Each row has a name. Each question is about the rows just above it.

57.5; 0.9; 29.4; 23.3; 58.2 : tana
-82.0; -22.8; 3.4; 39.6; 6.3 : Perur
-64.8; 7.8; 17.8; 8.9; 53.1 : pimut
-46.6; -1.0; -4.1; 22.3; 19.8 : pidav
52.6; -5.5; 41.0; 14.7; 46.1 : vafe
-46.6; -1.0; 33.4; 41.5; 39.9 : Torel
-82.0; -22.8; 3.4; 10.1; 6.3 : pep
57.4; -8.2; 28.8; 33.4; 67.1 : zer
87.7; 15.2; 33.4; 29.8; 26.2 : mar
50.1; -10.8; 59.9; 7.6; 86.7 : tal
70.5; -1.0; 50.3; 20.5; 30.8 : mor
55.7; 17.5; 57.7; 49.0; 42.9 : bava
Does one of the named rows hold 46.1; 14.7; 41.0; -5.5 side by side, in this order?	no
Is 39.6; 6.3 printed in one of the named rows, side by side and in this order?	yes

19.4; -16.1; 5.5; -13.3 -> pimut
2.3; 5.8; -5.9; -24.0 -> mar
4.3; 1.4; 6.5; 13.6 -> bava
4.3; 1.4; 6.5; 27.6 -> tana
4.3; 1.4; -52.5; -22.2 -> pep
Among the named rows, does one hold -52.5; -22.2 next to each other, in this order?	yes
Is -5.9; 5.8; 2.3 printed in one of the named rows, side by side and in this order?	no
Among the named rows, does one hold -16.1; 5.5; -13.3 next to each other, in this order?	yes

21.4; -24.3; 40.5; -0.7 = mor
-41.4; 3.7; 42.1; -10.4 = pidav
7.3; -24.1; 47.6; 0.3 = tana
-20.3; 17.8; -1.7; -11.3 = pimut
1.9; 17.5; -13.7; -12.4 = bava
34.1; 9.6; -41.4; -1.5 = mar
-5.3; 17.5; -11.2; -11.3 = tal
-40.7; 0.0; 51.1; -11.0 = pep
-10.0; -22.3; 81.5; -12.1 = Perur
12.4; 14.4; -13.3; -12.7 = Torel
-40.9; 9.2; 30.4; -10.8 = vafe
47.6; -1.2; -22.9; -3.3 = zer
Does one of the named rows hold -1.7; -11.4 side by side, in this order?	no
Does one of the named rows hold -22.3; -10.0 side by side, in this order?	no
Does one of the named rows hold -0.7; 40.5 side by side, in this order?	no
Is -40.7; 0.0; 51.1; -11.0 printed in one of the named rows, side by side and in this order?	yes
Does one of the named rows hold 1.9; 17.5; -13.7; -12.4 side by side, in this order?	yes
Is -13.7; -12.4 printed in one of the named rows, side by side and in this order?	yes
Among the named rows, does one hold 81.5; -12.1 next to each other, in this order?	yes

7.3; 36.9; -30.3; 38.5; 11.3; -10.4; -57.4; -9.1; 36.2; 37.9; 16.6; 37.8; 18.3; -12.0; 11.1; -0.1; 37.8; 14.9; 31.7; 37.8; -7.3; 37.6; 37.3; 36.6; 1.6; 36.3; 37.4; 11.3; -38.3; 11.6; -6.0; 30.3; 6.7; 36.5; 37.4; 37.8; 11.7 : pep
10.8; 70.2; 18.8; 33.6; 34.5; 7.2; 3.2; 3.9; 67.4; 71.5; 17.9; 71.3; 17.3; 3.0; 40.4; 6.6; 69.8; 15.7; 70.8; 71.4; -0.1; 69.2; 68.9; 68.5; 2.8; 68.3; 71.7; 40.6; 43.3; 41.7; -2.1; 22.6; 33.9; 69.0; 72.8; 70.1; 45.3 : bava
3.3; -12.9; -69.2; -31.3; -33.8; 4.0; -68.1; 1.3; -9.2; -11.5; -34.3; -12.6; -38.3; 1.6; -52.4; -0.2; -11.1; -39.2; -33.1; -12.0; 1.4; 15.8; -9.6; -8.3; -3.5; -8.9; -11.8; -49.1; -68.3; -52.5; -1.6; -35.3; -21.0; -10.5; -10.9; -11.2; -12.9 : mor
1.8; -5.8; -82.7; 37.1; 8.1; -1.4; -73.1; 5.9; -2.8; -3.8; 30.9; -6.0; 34.0; -0.7; 11.8; -2.7; -4.6; 29.6; 15.1; -7.0; 3.1; -5.1; -3.0; -2.1; -4.2; -4.9; -5.7; 13.7; -53.7; 19.5; 0.7; 37.0; -27.7; -5.8; -4.6; -7.5; 0.0 : pidav
1.8; -5.8; -82.7; 37.1; 8.1; -1.4; -73.1; 0.2; -2.8; -3.8; 30.9; -6.0; 34.0; -0.7; 11.8; -2.7; -4.6; 29.6; 15.1; -7.0; 3.1; -5.1; -3.0; -2.1; -4.2; -4.9; -5.7; 13.7; -53.7; 13.4; 0.7; 37.0; -27.7; -5.8; -4.6; -7.5; 0.0 : Perur
-1.7; 25.4; -3.0; 45.0; 31.9; 0.3; -8.6; -2.2; 21.2; 22.6; 36.6; 22.4; 40.0; -1.9; 50.8; 1.0; 22.0; 36.4; 53.4; 22.3; 1.5; 22.6; 23.3; 23.8; 0.2; 21.5; 22.4; 48.2; 8.0; 49.4; -2.7; 38.4; 5.1; 22.9; 23.9; 23.7; 14.1 : tal
-0.8; -31.5; -67.2; -10.5; 14.2; 4.9; -68.5; 2.1; -25.5; -28.5; -2.3; -29.3; -0.5; 3.4; 20.5; 4.6; -27.7; -3.8; 8.0; -27.4; -2.9; -27.8; -29.0; -27.0; 2.1; -27.3; -29.2; 21.3; -39.1; 22.5; -0.4; -7.7; -40.7; -26.3; -26.6; -28.5; 7.5 : tana
3.3; -12.9; -69.2; -31.3; -33.8; 4.0; -68.1; 1.3; -9.2; -11.5; -34.3; -12.6; -38.3; 1.6; -52.4; -0.2; -11.1; -39.2; -33.1; -12.0; 1.4; -11.9; -9.6; -8.3; -3.5; -8.9; -11.8; -49.1; -68.3; -52.5; -1.6; -35.3; -21.0; -10.5; -10.9; -11.2; -12.9 : vafe
-7.6; -29.4; -37.5; 40.6; 19.6; -1.9; -37.8; 3.0; -30.6; -29.8; 44.9; -29.6; 52.1; 4.9; 48.7; -7.8; -28.3; 49.3; 18.4; -31.2; 4.9; -29.8; -29.6; -29.1; -4.2; -29.3; -31.4; 45.7; -36.6; 48.7; 5.5; 45.6; -28.7; -29.1; -31.4; -31.1; -13.8 : mar
10.8; 70.2; 18.8; 33.6; 34.5; 7.2; 3.2; 3.9; 67.4; 71.5; 17.9; 71.3; 17.3; 3.0; 40.4; 6.6; 69.8; 15.7; 70.8; 71.4; -0.1; -29.4; -27.5; -30.1; -0.4; -27.3; -32.7; 29.3; -48.0; 31.5; 3.8; 31.3; -36.1; -31.9; -30.5; -29.6; -0.8 : pimut
Among the named rows, does one hold -10.6; -10.9; -11.2 next to each other, in this order?	no
Is -28.7; -29.2; -31.4; -31.1 printed in one of the named rows, side by side and in this order?	no
Among the named rows, does one hold -9.2; -11.5; -34.3; -12.6 next to each other, in this order?	yes
Is 1.5; 22.6; 23.3; 23.9 printed in one of the named rows, side by side and in this order?	no
Does one of the named rows hold -11.1; -0.2 side by side, in this order?	no

-3.1; 31.1; -32.6; -18.6; -15.4; 47.7; 23.5; 12.4; 12.4; -11.6; -23.6; -7.0; -10.6; -10.6; 8.5; 23.4; 25.7; -4.4; -19.9; 26.7; -3.0; 21.3; 5.3; -1.2; -20.1; -0.6; 9.8; -2.3; 60.4; 26.9; 10.8; 19.6; -16.8; 51.0; -31.4; -9.5; 18.1; -14.7; 56.5; 0.0; -49.2; -1.0; -37.4 -> pep
24.6; 3.4; -22.7; 71.7; -59.4; -27.2; -24.8; 22.0; 22.0; 4.2; -38.3; -30.6; -35.0; -35.0; -27.4; -1.4; 15.6; -6.4; 18.2; 66.2; 32.5; 16.1; -32.5; 41.7; 6.1; -51.2; -36.2; -25.5; 4.6; 0.1; 6.9; -15.7; -72.2; 10.8; -35.2; -35.1; 2.5; 4.6; 1.8; 5.3; -5.9; 21.2; 5.0 -> mor
-6.5; -69.7; -9.7; -15.4; -22.5; -3.3; 21.2; -12.5; -12.5; -17.3; 2.9; -21.2; -30.7; -30.7; -1.5; 51.7; -20.8; 20.1; -21.9; 44.8; -17.3; -40.1; 6.7; -31.0; 53.4; -31.5; -23.9; -45.5; 73.0; 15.9; -7.3; 38.9; 7.1; 35.6; -60.9; -7.5; 54.4; -19.9; 31.1; 53.5; -21.5; -44.8; -23.6 -> Perur
Among the named rows, does one hold -30.7; -30.7; -1.5; 51.7; -20.8 next to each other, in this order?	yes
Does one of the named rows hold -30.7; -30.7; -1.5; 51.7 side by side, in this order?	yes
Among the named rows, does one hold 73.0; 15.9; -7.3; 39.0 next to each other, in this order?	no
Is 2.9; -17.3; -12.5; -12.5 printed in one of the named rows, side by side and in this order?	no
Does one of the named rows hold -19.9; 26.7 side by side, in this order?	yes
Does one of the named rows hold 18.2; 66.2 side by side, in this order?	yes

-5.2; 16.9; 23.3; 27.2; -29.4 = pimut
-11.9; 11.5; 7.1; 11.2; -15.2 = zer
-20.6; -3.2; -19.3; 17.5; 7.0 = tal
-9.6; 7.9; 16.8; 16.2; -24.3 = Perur
-6.2; -15.5; 6.4; 9.6; -51.2 = pidav
-22.8; 4.4; -18.1; 22.1; 16.6 = bava
2.1; -12.4; 32.7; 4.5; -90.4 = Torel
4.2; -15.9; 7.5; -6.6; -48.3 = mar
-13.9; 18.4; 26.2; 27.5; -37.3 = mor
4.5; -14.6; 26.5; 7.8; -85.5 = vafe
-20.6; -3.2; -19.3; 17.5; -74.1 = pep
-0.4; 27.8; 35.1; 14.5; -37.7 = tana
Does one of the named rows hold -20.6; -3.3; -19.3 side by side, in this order?	no
Is 23.3; 27.2; -29.4 printed in one of the named rows, side by side and in this order?	yes
Among the named rows, does one hold -18.1; 22.1 next to each other, in this order?	yes

-34.7; 24.7; -15.9; -18.4; -34.5; 33.7; 24.8 : pimut
7.2; -67.0; -98.4; -0.5; 59.6; -76.0; -14.7 : vafe
22.2; 43.3; 82.9; -21.0; -12.5; 27.1; -22.2 : Torel
Among the named rows, does one hold -34.4; 33.7 next to each other, in this order?	no
Does one of the named rows hold -0.5; -98.4; -67.0 side by side, in this order?	no
Among the named rows, does one hold -12.5; 27.1; -22.2 next to each other, in this order?	yes
Is 24.8; 33.7; -34.5; -18.4 printed in one of the named rows, side by side and in this order?	no
Is 59.6; -0.5; -98.4 printed in one of the named rows, side by side and in this order?	no
Does one of the named rows hold 43.3; 82.9 side by side, in this order?	yes
Is -21.0; -12.5; 27.1 printed in one of the named rows, side by side and in this order?	yes

-22.0; -50.9; -29.7; -43.3; 62.8; -72.8; 49.9; 16.4; -5.1 -> zer
-37.4; -53.8; -43.5; 24.6; -33.1; -40.4; -37.1; 9.7; -23.2 -> pep
-54.5; 68.5; -18.0; -33.1; 57.0; 70.8; -66.0; -5.1; 11.6 -> mor
-46.1; -47.5; -27.6; -42.7; -6.3; 60.6; 62.8; 53.8; -71.7 -> mar
35.0; -54.7; -8.9; -73.0; -48.8; 0.6; -43.0; 49.0; -10.3 -> pidav
-49.8; -36.7; 37.8; 20.3; -9.0; 36.1; -17.4; 23.8; 18.2 -> Perur
-37.4; 42.6; -43.5; 24.6; -33.1; -40.4; -37.1; 9.7; -23.2 -> pimut
-54.5; 68.5; -18.0; -33.1; 57.0; 70.8; -66.0; -5.1; 53.9 -> Torel
-9.7; -60.4; -61.5; 40.3; -33.5; -31.7; 42.6; 66.5; -58.7 -> bava
-49.8; 23.3; 72.1; -20.5; -32.3; 17.0; 13.7; -4.0; -57.1 -> tal
-49.8; -36.7; 37.8; 20.3; 24.7; -34.4; 42.4; -24.2; -37.5 -> vafe
20.1; -28.0; -57.9; -45.5; 63.1; 54.9; -15.8; -67.1; 73.4 -> tana
Among the named rows, does one hold -57.9; -28.0 next to each other, in this order?	no
Among the named rows, does one hold 73.4; -67.1; -15.8 next to each other, in this order?	no
Is -29.7; -50.9 printed in one of the named rows, side by side and in this order?	no

